A: several groups of rows, each row roughly a mix of its group's hidden directions:
A (148 x 11):
[26 20 -51 -12 10 11 -1 24 3 -39 -17]
[30 23 8 -25 -3 13 45 11 -7 16 40]
[-1 -6 -21 5 19 21 44 36 18 9 38]
[-18 21 -5 -37 -48 -12 -2 8 -29 -21 21]
[8 41 0 -31 18 -24 -2 -2 5 -53 3]
[-23 -16 -18 -25 -18 -40 16 -14 -5 -44 -18]
[16 -6 42 -17 7 -9 46 -5 -19 -7 37]
[14 -40 15 -27 37 12 -16 -21 -13 6 -34]
[-4 22 -15 -22 -31 -19 17 -2 -48 -35 0]
[19 -9 3 -16 20 -55 -19 -41 -12 -4 7]
[-30 4 13 -28 19 10 47 -33 -22 15 8]
[16 -18 -44 31 2 25 -36 -1 -16 -19 22]
[-46 7 31 9 -28 -21 -15 -34 -2 -22 8]
[0 -16 37 49 14 8 -36 7 3 -24 -13]
[5 -42 20 0 2 -45 8 -31 31 -9 -9]
[-33 -8 -2 -14 29 -5 9 -28 2 49 -29]
[17 -22 11 -13 -4 48 7 21 -7 -18 -46]
[-41 -6 -26 17 -4 18 -49 -17 -23 -5 -13]
[3 -37 17 -40 -6 -19 2 27 -25 11 35]
[-42 21 41 18 0 20 6 -37 -9 -1 19]
[-17 -19 -6 15 3 10 46 34 23 10 38]
[20 -11 -49 -28 -11 -23 14 21 12 -24 -25]
[17 -17 -1 22 20 51 31 33 -4 16 7]
[28 -12 -9 -14 25 -23 60 -9 17 3 6]
[22 -21 7 12 -46 6 -1 48 8 23 14]
[-30 1 -42 -17 -3 -24 -1 13 30 34 -25]
[-27 -17 -17 -64 9 -20 5 -4 -11 -9 -16]
[-5 13 37 24 18 -6 15 -37 35 -30 -13]
[-22 -21 20 -32 15 12 3 -24 -19 11 -51]
[37 18 -28 43 5 -6 -8 12 40 -9 6]
[-6 -49 7 -20 -8 11 7 36 -23 36 -10]
[-3 26 61 17 -8 7 -26 -20 5 -20 -4]
[-18 9 -48 -17 -11 -26 19 -36 11 -28 -7]
[27 -33 -14 -11 0 20 6 -21 -11 -27 -50]
[-18 -27 -6 17 -43 -6 12 4 6 37 39]
[-22 1 16 -17 19 -7 -49 -28 39 13 5]
[-11 51 14 -26 -40 18 4 19 -11 3 19]
[5 -44 -7 0 -39 -23 36 -9 -21 21 4]
[-10 16 -18 38 -24 -14 3 -13 -7 46 34]
[22 -5 -50 -12 -31 -3 -18 0 -14 -4 42]
[5 11 -13 -56 41 9 -11 26 2 -18 1]
[-5 -43 7 -20 35 -8 8 -22 5 36 -30]
[16 -28 8 -14 54 8 -30 -27 11 15 -9]
[18 38 -17 -37 15 -15 -4 -10 -7 -10 48]
[-22 -44 20 8 9 35 0 8 1 37 -27]
[38 30 23 41 -3 23 -3 -10 -14 -29 13]
[-12 -50 14 -20 -10 -19 17 -15 -6 -2 46]
[-13 -7 45 5 -17 -40 -13 -23 19 22 27]
[38 1 22 46 -41 -12 13 18 3 -3 -8]
[-12 30 -28 -6 -3 -49 -2 10 41 18 -1]
[-4 -35 18 23 12 -19 18 -44 13 -35 11]
[-9 47 -19 -28 -34 11 -13 25 -2 30 1]
[-12 -7 15 -23 35 -23 26 -3 -25 48 -4]
[-20 -40 -19 -7 -13 27 13 -36 -29 11 -26]
[19 -47 -1 -10 37 16 22 28 2 21 -21]
[-10 -23 18 3 -33 -44 -41 -21 10 4 13]
[12 35 16 -12 49 24 -3 -3 3 -37 -13]
[26 -4 37 36 -3 3 17 -4 9 -35 38]
[2 34 -9 25 -39 10 29 29 -5 -17 29]
[0 32 -7 4 -17 -20 -49 -22 -23 35 0]
[-3 0 35 9 11 48 0 11 18 17 43]
[-1 11 -42 -8 34 12 -37 -3 33 -8 -25]
[-12 2 0 21 -10 6 23 -31 0 -60 24]
[13 -15 0 -18 25 -38 20 -2 17 52 -12]
[8 11 6 -3 4 -26 -19 17 60 1 35]
[-28 3 -40 -23 16 26 1 -13 3 -27 -41]
[-26 8 -12 32 2 -15 -6 -57 -16 18 -20]
[30 3 42 -23 -25 -11 -29 22 2 -30 -14]
[2 -8 -32 -26 3 -16 -15 5 7 -21 -60]
[30 21 -2 50 -9 -11 6 40 0 17 -21]
[18 -31 35 -24 8 -29 22 1 -31 8 30]
[22 38 40 -20 27 1 -24 15 -15 -26 3]
[6 12 20 -32 30 -19 -12 6 1 -46 -35]
[-7 5 -6 2 -5 50 13 -11 -54 -11 -19]
[-42 5 13 8 18 -48 -10 -6 -10 28 -26]
[-39 10 29 -16 -40 -21 18 -2 -23 6 28]
[-5 27 -12 23 14 10 -15 -61 -20 10 -12]
[22 -8 -10 38 -32 -2 9 33 -3 46 -3]
[13 25 31 15 29 33 -12 -5 4 -48 6]
[-48 23 27 -12 -24 -19 -7 7 -28 -25 -14]
[-18 31 -18 20 4 -29 -10 -28 49 5 14]
[34 3 -6 -6 7 -12 -6 37 55 -16 18]
[30 -40 0 -33 26 -21 29 21 -20 0 -5]
[-25 27 29 -8 11 -26 -46 -16 -8 -5 -29]
[13 23 -44 24 -3 31 -1 -11 46 3 -4]
[35 -24 28 -14 21 -16 -33 -10 41 -5 -7]
[-35 -7 36 -34 -17 7 -28 -6 -10 29 -24]
[-13 -18 14 41 22 25 3 -28 4 -46 -6]
[8 52 -15 16 -18 25 -10 39 -11 -12 17]
[31 2 -9 -10 -11 -5 15 43 -16 -42 31]
[-4 -35 -29 28 20 -18 -23 0 0 -33 -34]
[6 -1 -43 0 -23 -26 40 12 14 -37 2]
[30 -10 33 -18 -17 -5 -21 30 2 -31 -36]
[4 -5 10 3 0 -6 -23 60 5 10 -44]
[6 -1 3 51 -3 -7 7 34 4 13 -48]
[-25 15 13 13 21 5 -3 -47 29 1 -41]
[-23 23 -3 44 -24 0 25 -6 -23 21 34]
[-2 -1 26 36 -28 25 28 -13 -44 9 7]
[52 -16 0 -6 -27 4 -4 44 -2 -10 -25]
[-38 46 -9 3 -5 -27 -9 13 9 26 -31]
[-4 2 3 0 26 61 -25 -18 -7 3 -31]
[-4 3 13 58 -34 0 -10 -23 -7 29 -13]
[-21 51 -17 -18 -46 -6 -14 17 2 5 1]
[6 -30 23 40 -18 21 22 -27 -11 24 -26]
[-28 -23 9 3 -18 34 2 -48 1 13 32]
[-31 -31 -34 -19 -8 6 -21 -6 -8 44 18]
[26 6 -33 40 -9 -19 29 35 -1 23 -2]
[-43 22 -47 -24 10 -12 -20 -12 -6 -3 -21]
[4 -19 20 -21 -25 -17 28 19 19 -22 48]
[-27 -39 -32 -17 -15 -28 24 16 22 23 0]
[-15 9 -19 -12 38 38 22 14 -16 7 -41]
[18 -11 14 -6 19 -36 -12 10 50 13 33]
[5 50 -37 0 -11 -42 0 -1 22 1 -12]
[1 11 -19 43 -14 24 -4 -12 1 39 -40]
[-14 35 -6 -20 -5 45 -19 -18 -29 -31 6]
[-12 14 38 -17 -35 -27 -29 -13 32 -14 11]
[-38 17 11 13 -50 21 2 24 25 1 -16]
[6 16 36 19 33 26 48 2 -6 -18 8]
[-14 1 10 45 -3 37 21 -42 4 11 20]
[0 -7 47 5 -37 -8 -27 42 11 5 -4]
[31 20 41 45 -2 23 -14 -15 -15 8 7]
[-7 -6 4 -40 -9 -39 11 -1 -15 33 -40]
[9 36 -35 40 19 24 -21 -11 18 -1 21]
[-1 -8 25 23 -14 -37 -5 4 -20 -50 25]
[-46 -16 4 -28 36 9 -10 -11 -3 38 11]
[-5 28 11 30 -4 40 18 -8 19 -46 1]
[-27 -5 46 35 -16 32 -22 1 10 19 -9]
[9 13 2 23 9 -10 55 5 17 -20 41]
[47 -24 15 12 -23 -35 24 14 -1 -16 -21]
[12 -44 2 -7 -27 13 19 -17 -50 1 13]
[10 25 -48 34 -25 3 -15 -16 0 8 32]
[-45 9 -18 -5 -25 14 -13 -17 -20 -45 -11]
[23 9 9 28 9 30 -12 28 4 -32 44]
[27 -17 28 34 -16 35 4 0 -36 21 -11]
[20 -5 34 15 -28 18 25 -14 -50 -12 4]
[-19 -17 17 37 -31 23 31 16 -10 26 -24]
[-3 49 3 22 25 7 -32 -18 31 -16 17]
[-26 -15 37 -12 2 11 13 -24 -44 23 23]
[-5 21 -35 24 27 25 36 -26 -7 -1 28]
[-31 22 -12 -30 34 -27 -20 36 4 15 5]
[-46 18 1 24 -2 36 -25 -15 22 27 1]
[-7 14 16 18 18 43 -34 27 2 21 -33]
[-21 -22 20 -53 16 17 -14 33 15 -16 3]
[-1 -29 9 17 -34 -9 -16 43 3 25 -34]
[-6 19 11 19 -11 -16 -22 58 7 35 4]
[6 8 -5 59 36 7 16 -23 24 -5 12]
[-34 18 -8 50 -17 26 12 -13 -19 27 2]
[22 31 -25 22 -6 -2 13 7 14 -54 22]
the three rows of each list that fit no group, in list order (the others fit one group, some only roughly):
  * Z556: [-15 -12 19 -9 -21 -45 36 15 -15 18 32]
  * Z171: [24 -15 18 40 -22 39 -3 -14 -4 -3 -37]
  * Z436: [-23 -28 -26 -9 32 -29 6 -5 -23 39 -17]
  * Z417: [12 6 20 0 -11 -36 3 30 5 50 -30]
  * Z407: [-7 18 -5 -28 35 -7 7 17 -48 -7 -34]
  * Z153: [3 14 -36 -8 -8 -5 0 -14 -44 -22 -45]
  * Z379: [-37 34 -25 -7 -19 -23 -7 19 -35 -25 -4]
  * Z775: [3 -3 13 34 27 -1 29 -36 11 25 -37]
  * Z714: [-30 15 -36 -11 -40 -7 11 -7 29 -28 19]
  * Z205: [-11 13 -25 25 7 -9 6 -26 41 -32 35]
  * Z348: [-24 42 46 20 -1 32 2 13 -7 4 -15]
 -> Z407; Z775; Z714
  * Z798: [42 -31 -20 -44 -13 5 9 -12 -14 -27 2]
  * Z160: [9 -39 -38 -35 24 5 27 -24 -13 0 -7]
  * Z626: [29 -2 51 -8 -29 -15 11 2 -7 -19 37]
  * Z181: [16 -21 4 28 -3 12 -4 -20 27 -60 0]
  * Z698: [19 20 -22 3 24 7 39 31 0 -30 -33]
  * Z668: [3 -16 -43 13 6 -39 5 -11 31 -24 -29]
  * Z880: [14 27 -9 12 -13 -29 5 38 15 36 -35]
  * Z163: [16 11 41 -35 39 2 2 28 12 1 -25]
  * Z332: [-4 -47 27 34 10 0 -8 -5 34 14 -28]
  * Z423: [-1 -11 21 55 -8 36 34 -11 11 0 4]
  * Z972: [-3 -10 5 -42 -9 9 -25 42 14 -36 -20]
 -> Z163; Z332; Z972
  * Z469: [-39 -13 -13 -38 13 -24 -41 -8 -8 10 -21]
  * Z996: [-1 3 -38 12 0 -43 27 -33 -8 11 30]
  * Z234: [-1 3 -15 7 8 21 -54 39 -17 22 -20]
  * Z805: [25 0 -3 29 17 -33 23 -38 28 -27 -7]
  * Z267: [17 -11 32 3 5 10 24 -20 3 -57 -25]
  * Z576: [-5 26 8 41 46 19 4 -5 10 -1 -36]
  * Z543: [6 7 3 11 47 17 12 4 55 21 -7]
  * Z527: [36 8 9 23 4 21 29 -37 -23 -21 28]
  * Z232: [23 -9 -22 -5 -12 -1 -3 67 2 23 -9]
  * Z470: [54 -16 -19 29 14 -25 29 11 -12 -3 0]
  * Z528: [-9 4 -45 -7 1 -11 1 33 31 -25 38]
  * Z425: [-3 -10 -41 -50 -8 31 8 0 -28 14 2]
 -> Z805; Z543; Z527
  * Z674: [-4 -30 -1 -3 -27 12 29 8 -17 13 57]
  * Z654: [-30 22 15 -8 13 15 -34 -25 23 44 7]
  * Z734: [-15 -34 -3 -29 35 -28 24 2 -25 -10 -29]
  * Z725: [-29 25 -56 28 18 9 0 -5 -6 -15 -20]
  * Z158: [18 3 19 -1 10 14 -26 20 -14 -17 62]
  * Z40: [42 -7 0 1 5 22 -10 38 -36 1 35]
  * Z342: [3 -13 30 24 -2 -16 17 -41 4 -5 50]
  * Z222: [7 39 -20 19 1 -24 2 -12 3 -51 -27]
  * Z92: [-14 -29 -25 17 37 30 10 -32 -29 9 9]
  * Z941: [22 29 39 11 26 29 -15 30 -1 -23 -11]
  * Z424: [23 -13 -53 -15 34 -19 10 8 -12 -12 -25]
  * Z126: [31 -26 -13 2 28 36 15 7 -21 -4 -41]
  * Z104: [-36 -11 -31 -34 27 0 -17 31 -8 23 -14]
 -> Z674; Z654; Z222
  * Z738: [-36 -25 -2 -1 20 24 -25 15 24 45 -4]
  * Z664: [7 17 25 52 18 22 -20 21 17 -16 -23]
  * Z518: [-25 5 -5 -15 6 12 -22 49 8 41 26]
  * Z948: [26 1 -63 -11 -1 -13 -2 -17 -29 17 -9]
  * Z90: [30 7 41 -6 10 18 -23 22 -35 -6 32]
  * Z666: [29 -33 22 -32 22 -24 -30 -2 18 26 1]
  * Z65: [-20 3 23 53 34 13 7 -14 18 -3 27]
  * Z236: [-37 -7 36 -18 -28 -35 -17 -20 21 11 7]
  * Z399: [-28 12 25 55 3 -11 10 -29 -27 3 -5]
  * Z500: [-18 -2 -24 -48 9 -19 -20 -4 -5 -25 41]
  * Z457: [-15 -17 19 35 -4 -9 6 -54 28 16 15]
  * Z834: [9 -35 -34 13 -18 36 36 10 -12 -23 -8]
  * Z258: [-21 33 -28 2 15 34 -7 -18 -38 -7 27]
 -> Z666; Z65; Z399
  * Z269: [-31 22 20 17 7 -28 -11 -56 -6 -3 8]
  * Z780: [-17 22 -36 3 -5 -28 -14 -22 28 -15 43]
  * Z186: [39 -25 13 16 -10 -47 -20 13 23 -21 -2]
  * Z912: [-2 7 -18 -49 27 24 -29 -6 -1 -34 -17]
  * Z317: [-33 24 62 -3 -16 -7 -14 7 -10 8 -7]
  * Z376: [1 -51 13 -12 -7 -14 -40 -12 6 38 -2]
  * Z965: [7 -21 1 -32 -19 27 28 -5 -53 -11 -1]
  * Z830: [-28 -14 16 -21 -10 -30 -24 49 13 14 -18]
  * Z319: [-4 -28 14 -2 37 14 21 -14 -27 37 32]
  * Z492: [19 20 2 43 35 12 28 16 -10 -25 25]
  * Z766: [-15 10 -25 3 -34 -3 41 2 -13 24 43]
  * Z128: [6 -31 21 -22 25 -51 13 -12 -12 19 19]
  * Z944: [-20 17 -42 -14 28 12 4 -20 -7 28 40]
  * Z637: [-36 -27 -6 -17 1 7 24 -16 -37 42 3]
  * Z809: [-12 55 -5 6 -11 26 32 9 -4 -33 11]
 -> Z965; Z766; Z637
  * Z906: [27 -1 -13 -39 6 1 -7 -9 -31 -44 -30]
  * Z983: [10 16 10 21 14 -11 17 10 41 -44 34]
  * Z490: [-23 13 -22 25 -44 -10 -32 -29 -7 21 -12]
  * Z875: [-10 32 9 38 -3 19 -24 21 31 -33 17]
  * Z620: [8 22 0 -32 -6 3 -8 -28 -42 -35 30]
  * Z856: [-26 -17 23 43 -25 29 15 1 14 27 23]
  * Z927: [-7 27 -22 13 10 44 17 3 -35 -7 36]
  * Z139: [-5 6 21 -29 -21 -25 20 -15 -54 -10 17]
  * Z335: [22 3 -29 48 -20 31 -15 -29 8 18 -2]
  * Z164: [-17 14 27 -20 -33 46 -26 16 -23 8 5]
  * Z73: [5 24 22 5 -29 43 -34 25 -17 -2 21]
  * Z276: [8 17 19 2 9 31 -52 4 -32 27 12]
  * Z441: [5 32 20 15 -27 36 -6 36 2 -36 -2]
 -> Z490; Z875; Z335
  * Z451: [-5 19 19 2 -59 -30 -2 3 9 -34 -6]
  * Z183: [39 12 -11 -25 18 21 -33 -7 15 -42 7]
  * Z39: [30 -44 8 23 -10 10 8 -22 -28 -37 -7]
  * Z131: [3 -19 -29 -6 38 27 26 -34 -1 -21 -27]
  * Z84: [-12 -4 -4 -14 -21 -23 -45 31 -21 36 -18]
  * Z954: [-21 9 18 24 -22 32 2 21 3 -14 53]
  * Z687: [28 12 28 11 -40 -33 5 -24 -5 -24 25]
  * Z167: [-32 -25 -12 -52 -1 -24 -5 -27 -11 9 20]
  * Z476: [42 -16 13 17 -17 -10 5 40 6 -14 -40]
  * Z992: [22 -30 20 34 -8 25 25 42 -4 -16 10]
  * Z530: [35 20 -32 -14 -34 -7 22 10 6 -17 38]
  * Z32: [-23 1 -1 -50 13 -29 17 18 40 11 -5]
 -> Z39; Z954; Z32
  * Z303: [23 47 -3 24 -30 -9 -23 -14 4 -33 18]
  * Z865: [-9 31 -36 8 -17 -17 -7 -3 11 39 -41]
  * Z396: [23 -23 11 -7 -28 15 -1 14 -55 30 -11]
  * Z195: [9 -3 -5 8 -8 42 41 51 -6 -2 4]
  * Z43: [10 -23 -8 -44 42 15 5 -14 -20 -22 26]
  * Z346: [-16 -42 -53 -1 3 -34 13 -4 -7 9 10]
  * Z265: [-17 48 14 -21 30 43 7 8 -6 -14 -7]
  * Z990: [-10 20 57 4 -17 -31 -12 -16 10 -28 12]
  * Z238: [-19 19 -51 15 1 -10 26 -3 23 -24 -30]
  * Z812: [25 4 14 -11 -1 -2 35 21 -25 -12 55]
  * Z230: [-48 24 21 -27 -34 -3 9 -17 -27 -7 -1]
 -> Z43; Z346; Z265
  * Z872: [-9 32 -38 -24 42 0 3 14 -2 17 32]
  * Z89: [-4 10 -41 -10 4 -1 2 35 29 -38 29]
  * Z754: [8 5 45 27 1 25 -3 -20 2 -38 -32]
  * Z262: [-1 23 -30 24 -24 -28 -11 0 14 51 -9]
  * Z440: [25 28 17 5 2 33 -41 23 -4 -34 14]
  * Z619: [12 21 41 9 1 47 21 1 2 -18 33]
  * Z895: [-23 -7 -3 10 2 -27 -28 -3 -6 7 -64]
  * Z446: [-24 -4 10 39 2 -22 -3 -13 28 46 24]
  * Z785: [15 3 -28 -9 35 3 -24 -24 32 -40 -14]
  * Z534: [9 2 -28 6 -32 -12 50 7 -28 30 8]
 -> Z440; Z785; Z534
  * Z757: [-15 -14 9 -40 12 38 26 16 -41 -1 11]
  * Z397: [-5 13 9 -7 1 19 -27 1 -30 45 -45]
  * Z964: [-10 12 -29 3 28 29 -38 -41 -11 -6 -19]
  * Z223: [-68 7 3 -20 -14 10 11 6 -15 22 14]
  * Z937: [11 -16 25 37 50 12 29 -20 -1 -2 6]
  * Z656: [-5 7 7 10 5 -23 27 58 19 5 34]
  * Z988: [6 1 -24 -25 -55 5 -31 11 11 -29 -5]
  * Z326: [27 -24 42 -21 18 -1 -25 -7 -4 -40 -16]
  * Z893: [16 -17 -21 -24 40 -45 7 13 5 20 24]
  * Z59: [-2 20 -25 21 4 -23 -21 46 -8 40 -12]
  * Z712: [7 -7 29 49 -37 -24 0 8 2 1 -32]
  * Z538: [20 1 -10 8 32 33 -12 22 -29 -10 -45]
  * Z240: [-32 -25 33 -2 -11 -7 -12 -38 20 -14 -35]
  * Z782: [15 -19 50 -39 -25 -25 -8 13 -7 12 12]
  * Z77: [50 -29 -23 22 1 -6 30 16 -3 -26 -11]
 -> Z326; Z538; Z77
  * Z975: [21 10 -17 -22 0 1 18 60 -15 -19 -24]
  * Z44: [25 29 -22 16 -28 -30 -26 28 15 16 24]
  * Z369: [-27 5 -4 -37 23 -4 -42 28 -12 13 -29]
  * Z18: [13 16 18 11 21 3 9 66 15 -8 -19]
  * Z409: [18 11 -22 -44 19 -1 -38 22 -15 -2 -31]
  * Z951: [2 12 47 -26 8 -3 24 -35 -39 -2 -3]
  * Z463: [22 -26 14 -48 36 -20 0 -3 -26 -6 16]
  * Z66: [27 -19 -43 15 -20 -6 -2 19 -19 42 -19]
  * Z312: [12 7 15 -27 14 37 -13 -48 -7 -34 4]
  * Z816: [5 22 -59 -6 -18 2 -5 -22 -25 -24 19]
  * Z206: [9 16 53 -17 17 19 10 -3 13 -7 -44]
  * Z198: [-27 -3 -20 17 -20 22 -12 -33 19 16 -47]
  * Z504: [23 -1 7 -21 -36 19 -35 37 -27 10 18]
  * Z979: [9 35 22 6 -39 11 4 -11 -24 -31 35]
  * Z361: [0 -34 34 11 -5 6 1 -52 -16 13 27]
 -> Z951; Z206; Z198
  * Z685: [-26 -10 -25 -37 10 -11 -25 -14 7 -12 49]
  * Z770: [29 -8 26 29 -17 12 -3 -38 -27 5 36]
  * Z888: [25 1 -30 -10 43 -38 -15 3 21 3 28]
  * Z851: [5 21 -27 9 14 3 -37 55 14 -17 -5]
  * Z251: [-32 28 30 10 -33 25 -23 -35 -9 1 0]
  * Z405: [-18 29 -37 3 -45 7 -21 -18 26 10 13]
  * Z919: [18 25 11 45 -12 17 9 -38 -5 12 34]
  * Z663: [35 20 -2 -7 47 19 -6 -10 7 -38 23]
  * Z45: [-8 3 -37 5 -28 -39 18 -32 2 31 -19]
  * Z381: [4 -16 -43 -4 -40 -24 -5 9 29 31 -10]
 -> Z851; Z663; Z381
  * Z331: [-12 27 -39 -19 -17 27 13 1 -33 -26 25]
  * Z811: [21 -20 -4 -48 4 -5 -38 -27 -12 -27 12]
  * Z577: [15 -9 -15 13 -17 14 41 11 -8 -43 -38]
  * Z628: [23 -52 -12 -15 -2 -36 -16 10 14 -17 -25]
  * Z633: [-43 -20 -17 -21 2 -15 -10 -33 14 41 -11]
  * Z986: [29 -3 -6 -35 -10 -47 1 17 15 -36 -14]
  * Z546: [13 4 -9 -13 29 -31 7 -4 27 -58 4]
  * Z769: [7 -18 -26 6 38 -18 8 -12 -6 53 23]
  * Z892: [-4 27 -10 -27 -57 -23 -27 12 15 -4 4]
  * Z42: [39 -48 8 6 -21 3 -13 1 -5 37 -21]
 -> Z811; Z546; Z42
